50 stands for zero in the data rows.
Some points, one per row:
[31 45 45 43 34 41 59 53 51 59 54 56 45 48 39 55]
[59 41 60 24 59 51 64 50 56 60 34 42 58 40 44 43]
[49 57 63 50 49 63 35 47 57 42 33 47 48 48 55 51]
[54 49 47 68 44 50 54 42 47 42 53 64 37 39 45 53]
[53 36 64 50 51 32 70 49 57 50 33 45 63 47 68 51]
[25 41 49 52 57 62 17 60 45 53 63 40 45 61 48 44]
[60 40 62 33 59 51 48 56 52 54 37 53 57 37 45 44]
[59 64 32 68 37 36 45 29 33 44 55 67 44 43 39 71]
[55 48 51 48 58 57 28 58 45 49 47 53 50 44 41 44]
[68 55 37 42 55 31 59 51 49 58 60 33 70 53 54 46]
[50 57 47 44 63 56 46 57 54 52 36 42 58 48 45 42]
[35 60 61 49 56 69 46 63 62 44 57 45 47 65 55 38]
[63 38 52 26 63 44 56 50 46 67 51 42 63 34 42 44]
[43 80 44 65 66 64 48 53 64 26 25 51 47 52 70 54]
[48 61 57 54 55 45 59 47 59 46 16 54 57 46 58 53]
[54 50 50 58 40 55 52 56 54 48 66 42 49 68 58 40]
[47 59 64 47 55 62 34 46 62 42 38 42 52 54 56 45]
[38 62 47 62 54 49 51 51 58 34 41 62 41 49 48 54]
[41 38 41 51 40 46 51 46 38 58 57 57 54 44 42 60]
[47 64 46 70 49 49 43 43 39 36 40 73 31 39 49 64]
[62 74 72 42 40 70 58 65 72 23 54 50 31 63 65 31]
[48 64 43 68 48 52 39 40 35 41 47 68 37 42 38 64]
[37 47 58 34 37 52 46 60 45 53 61 51 40 51 45 40]
[40 43 49 36 69 63 39 60 49 55 44 55 52 47 33 37]
[41 46 53 53 55 56 41 48 53 54 41 30 54 60 66 57]
[47 62 44 61 32 42 59 37 48 46 54 63 37 43 40 59]
[44 44 37 47 64 41 56 44 45 57 44 49 58 41 37 49]
[51 32 48 46 55 48 52 47 41 59 52 46 65 36 51 51]
[48 57 52 44 49 64 44 63 58 41 58 48 44 64 57 37]
[50 69 24 69 50 40 64 30 38 45 55 68 46 45 45 72]
[49 38 43 61 28 52 49 33 42 50 61 66 37 46 43 65]
[61 55 23 57 46 28 59 18 35 68 59 50 59 35 45 70]
[50 54 40 62 31 40 46 34 33 55 56 73 32 40 35 71]
[59 53 50 54 58 45 55 57 54 56 70 31 71 65 54 48]
[67 48 45 38 55 36 46 50 41 59 54 49 65 39 42 46]
[35 61 58 41 48 49 58 51 60 53 30 39 48 49 48 44]
[64 46 48 53 56 51 48 47 48 56 38 46 57 37 65 60]
[31 41 50 36 45 49 52 62 52 62 63 38 52 61 45 42]
[64 51 32 45 40 25 65 29 31 68 60 39 67 40 54 60]
[34 41 64 39 42 53 57 57 59 50 48 48 49 53 50 44]
[56 66 55 42 68 54 67 58 72 46 40 47 46 52 41 34]
[63 65 72 34 41 61 62 64 71 32 60 48 36 64 65 34]
[42 39 43 46 66 42 45 46 53 54 39 48 50 46 36 41]
[56 65 42 71 41 44 46 33 30 44 49 72 38 42 44 72]
[52 51 61 51 49 55 54 55 59 48 39 51 38 40 66 52]
[68 40 26 51 37 32 64 22 37 71 61 47 50 45 49 73]
[50 56 46 60 66 54 42 57 62 35 55 44 56 67 52 43]
[49 52 54 54 49 60 52 55 52 50 46 59 46 40 53 50]
[59 56 49 62 38 48 36 30 30 46 52 71 36 41 40 71]
[65 47 19 59 38 25 64 20 25 73 59 60 51 42 32 76]
[62 52 33 51 53 39 48 46 46 52 51 45 64 45 54 49]
[65 44 30 53 40 34 65 31 35 64 58 57 57 37 48 63]
[60 61 62 36 38 53 61 57 66 46 38 41 40 49 54 33]
[39 51 38 51 58 50 40 51 40 57 52 43 63 48 49 46]
[37 64 49 61 51 46 60 52 54 43 34 61 37 37 47 54]
[48 65 58 58 64 71 42 62 63 27 42 46 48 75 73 47]
[56 57 61 54 47 57 41 53 48 36 44 67 37 36 49 50]
[60 34 54 43 49 47 62 40 53 56 47 41 71 46 58 53]
[46 72 52 60 70 75 43 60 65 29 41 49 49 68 57 41]
[51 61 42 54 44 58 49 58 52 49 51 45 43 56 52 39]
[60 50 49 59 48 44 49 46 47 47 49 61 48 40 61 58]
[45 54 58 32 58 55 58 55 61 54 30 46 54 46 46 39]
[51 47 45 48 51 42 61 52 55 54 59 50 53 52 46 42]
[69 42 56 45 52 50 57 46 44 53 49 53 64 35 62 56]
[44 36 64 44 40 56 51 47 60 45 39 51 52 51 51 51]
[62 57 60 51 40 59 55 65 62 31 57 44 45 71 73 44]
[69 46 63 42 61 60 37 60 58 47 62 44 68 57 59 47]
[46 45 56 46 65 52 29 53 45 51 46 57 48 38 33 45]
[53 50 52 48 65 43 56 54 50 58 29 54 56 37 38 44]
[54 68 45 66 55 48 60 50 49 35 27 65 47 37 63 60]
[68 39 56 33 64 49 43 48 42 61 55 46 70 34 38 47]
[67 65 58 44 38 47 53 56 49 38 53 68 39 39 52 49]
[54 70 43 64 69 57 45 60 65 26 50 38 63 71 70 48]
[50 57 57 52 40 57 35 50 54 41 39 48 50 52 53 51]
[47 32 51 43 59 65 37 59 43 55 61 43 54 60 54 46]
[50 59 65 49 46 61 34 45 56 39 31 51 46 46 57 51]
[54 71 53 58 66 56 38 55 65 26 42 47 57 63 62 46]
[32 49 44 53 60 54 30 54 50 50 45 50 51 52 47 45]
[61 43 52 45 51 39 71 37 49 60 38 41 67 41 62 60]
[63 43 45 42 69 37 58 43 49 65 50 40 71 38 41 53]
[70 46 26 52 37 27 68 25 29 68 60 53 63 34 45 67]
[49 67 37 61 67 53 51 42 47 45 32 51 58 38 56 56]
[27 42 47 34 36 49 59 65 40 60 68 44 44 61 42 35]
24 more points follow, each with its number after it:
[48 49 48 50 30 51 50 59 46 53 60 41 46 60 55 35] 0
[25 33 45 53 52 63 33 59 45 52 61 43 44 61 39 38] 1
[48 49 52 42 58 41 63 58 61 55 55 47 51 53 41 41] 2
[65 53 61 49 62 57 49 66 67 38 61 31 62 74 77 55] 3
[21 45 47 52 38 43 55 60 48 56 65 43 48 61 48 44] 4
[60 55 45 66 38 40 52 39 37 44 54 69 44 38 54 61] 5
[53 50 48 51 52 45 56 44 55 55 49 43 60 52 47 57] 6
[44 54 43 62 61 61 37 61 58 41 61 44 58 69 55 44] 7
[56 47 55 55 50 46 57 50 58 50 43 43 58 55 53 49] 8
[47 55 30 59 36 39 39 27 29 63 60 65 39 44 26 75] 9
[45 36 51 36 65 57 43 56 45 63 42 45 55 42 35 42] 10
[43 43 44 37 66 47 53 56 49 62 38 49 54 45 30 39] 11
[59 46 61 34 50 43 68 44 57 60 42 37 63 43 60 54] 12
[17 49 48 45 47 47 49 61 45 57 64 50 43 57 43 43] 13
[39 54 39 59 44 49 34 41 35 54 57 64 41 47 30 69] 14
[40 65 51 53 72 79 30 59 55 35 39 52 49 65 57 44] 15
[43 56 35 60 40 47 43 38 35 54 58 68 37 50 32 72] 16
[42 46 48 41 60 41 59 54 56 59 37 53 48 40 26 39] 17
[42 44 44 61 27 34 56 38 37 52 55 62 42 42 45 64] 18
[41 71 44 64 74 64 42 61 63 33 42 44 55 69 53 40] 19
[51 34 53 31 57 55 38 58 47 62 53 40 55 50 48 46] 20
[49 58 43 59 56 41 65 50 49 53 35 57 51 38 45 56] 21
[52 37 53 46 53 43 64 47 59 55 42 37 59 50 45 42] 22
[61 47 53 38 69 42 58 49 51 63 30 45 64 36 41 42] 23
Which two of these numbered points are nearest to each point below, ignoring the 3 directions in which the first points spread most? Their numbers follow each, nearest first.
[33 36 46 50 45 47 52 57 38 58 60 42 56 55 47 45] > 4 1
[38 69 51 61 66 67 49 61 66 36 46 41 49 70 53 41] > 19 6
[47 32 50 40 66 63 30 54 46 58 40 50 53 40 42 45] > 10 20
[59 29 49 32 66 51 52 50 48 64 46 42 68 40 39 42] > 10 23
[36 44 61 44 59 73 20 58 38 48 57 59 37 53 36 40] > 10 20
[35 58 49 55 66 65 33 62 64 39 54 45 52 66 50 39] > 19 7
[42 63 49 63 49 55 54 51 50 41 30 62 39 43 56 54] > 21 23
[37 66 56 63 51 48 55 51 58 33 33 65 36 42 53 56] > 21 18
[36 61 59 40 59 39 72 54 66 53 17 44 49 45 36 40] > 17 21
[49 53 54 49 62 71 34 60 52 47 43 49 51 63 53 41] > 15 20
[29 57 37 57 65 55 43 58 45 49 40 51 53 55 40 42] > 19 11
[51 47 46 51 33 49 52 59 44 54 66 42 47 64 54 33] > 0 5
[33 35 48 55 56 59 27 60 48 46 58 48 47 63 50 45] > 1 7
[44 52 39 63 47 45 36 42 30 51 53 63 42 46 33 63] > 14 16
[36 38 65 49 46 42 58 48 67 45 38 49 44 53 40 43] > 22 18
[57 49 61 50 50 48 55 54 61 49 46 48 50 54 45 41] > 8 22
[55 57 36 68 37 39 52 32 30 48 54 70 44 37 48 70] > 5 8
[44 64 45 62 69 57 42 59 61 36 60 43 63 68 58 48] > 7 19
[47 42 56 41 58 52 36 46 47 56 45 45 55 37 39 48] > 10 20
[42 45 55 55 38 46 64 46 58 52 49 48 48 52 56 47] > 18 22
[44 39 67 50 45 48 62 47 69 42 39 54 34 50 46 37] > 22 18
[36 54 53 48 58 73 36 60 54 42 58 50 42 66 49 39] > 16 15
[44 50 69 33 48 43 70 56 67 53 27 51 43 41 44 38] > 17 21
[42 65 47 67 50 59 37 47 40 38 49 69 37 46 37 65] > 14 16
[45 66 46 48 71 50 66 50 63 52 30 51 51 40 37 41] > 17 11
[65 62 57 50 51 46 48 53 52 37 56 63 42 42 45 46] > 5 2
[55 40 55 39 68 54 29 48 44 58 48 47 58 33 41 47] > 10 20
[34 53 54 47 49 41 64 51 61 52 30 54 46 45 37 46] > 17 21
[55 64 35 70 39 38 53 31 35 51 43 72 39 41 40 72] > 16 6
[49 56 40 63 45 51 51 43 42 44 45 63 38 51 53 66] > 16 6
[44 77 29 78 46 34 62 26 35 41 42 72 39 40 43 74] > 13 21
[53 36 45 44 36 35 65 42 43 63 50 50 59 40 55 59] > 18 12
[60 33 48 24 67 56 53 58 48 66 53 44 65 42 36 39] > 10 23
[50 39 48 49 53 42 64 47 57 55 49 52 55 47 46 46] > 22 2
[54 60 54 49 40 47 66 48 65 48 34 44 44 48 53 41] > 22 12
[50 56 55 49 54 56 64 44 61 51 25 48 49 45 53 47] > 22 21
[62 58 54 51 59 48 54 62 64 38 58 33 62 74 77 54] > 3 7
[24 38 52 56 51 67 26 61 46 49 68 44 42 69 49 43] > 1 7
[41 63 43 71 50 52 47 46 47 34 45 66 37 38 43 59] > 21 10
[56 41 41 42 57 58 41 59 33 66 55 37 63 53 50 42] > 15 20
[20 33 53 51 51 58 37 64 51 53 70 45 45 69 45 38] > 1 6
[54 59 44 54 52 50 35 59 47 40 57 41 62 61 54 41] > 7 19
[56 39 59 35 59 47 52 55 55 55 33 53 57 42 44 45] > 23 10
[54 51 48 53 40 55 31 37 34 55 48 62 42 41 42 64] > 20 14
[58 56 42 58 47 38 44 33 35 58 48 60 54 39 43 66] > 14 9
[36 38 35 63 27 38 51 31 38 53 61 67 35 47 31 67] > 22 8
[44 57 49 56 56 52 51 44 65 42 41 37 53 58 61 48] > 6 1
[51 34 56 50 61 46 39 49 50 47 41 57 57 44 45 49] > 10 20
[57 59 60 50 54 53 51 64 67 30 56 38 55 71 73 51] > 3 6
[48 59 67 47 63 41 72 50 75 46 43 43 44 51 54 41] > 2 22
[45 48 47 49 34 47 53 60 45 54 68 42 48 63 55 35] > 0 4
[43 46 39 54 55 48 39 50 38 55 53 41 65 51 57 48] > 1 7
[49 40 48 56 42 50 38 55 53 46 62 47 43 61 50 38] > 8 5
[53 38 52 55 60 60 34 61 57 43 66 36 57 71 54 44] > 7 3
[53 50 49 54 64 60 36 55 58 40 56 46 59 64 47 42] > 7 19
[39 39 53 51 58 72 26 59 41 52 62 41 46 69 59 47] > 15 20
[61 53 62 17 49 45 67 52 61 61 42 35 57 42 50 40] > 12 2
[62 54 31 62 33 29 57 28 30 62 52 66 49 38 41 72] > 8 6
[0 45 65 39 41 59 50 65 49 53 70 51 24 60 40 35] > 13 4
[47 46 44 42 60 45 59 53 48 64 38 49 56 34 31 44] > 11 23
[53 53 48 48 34 49 53 58 47 53 62 41 46 61 56 35] > 0 5
[52 41 42 43 61 58 50 53 46 60 47 45 54 48 43 44] > 10 20
[40 43 58 57 37 40 66 45 56 48 39 53 48 49 52 48] > 18 22
[28 60 51 56 58 50 49 51 64 38 35 53 48 53 43 51] > 21 13
[69 45 56 48 68 57 43 59 58 48 63 33 69 63 66 56] > 3 7
[38 50 52 34 67 51 50 60 57 58 43 52 49 41 35 41] > 11 23
[39 45 45 44 59 42 54 49 50 61 50 45 57 42 40 51] > 21 14
[57 45 64 26 50 50 57 49 61 56 40 34 59 45 52 43] > 12 18
[64 43 64 21 63 51 55 55 56 61 36 41 61 33 41 41] > 23 10
[47 75 40 71 61 48 47 46 46 28 44 68 44 44 46 61] > 14 16
[49 73 59 47 53 72 44 64 65 24 49 52 41 66 59 37] > 16 6
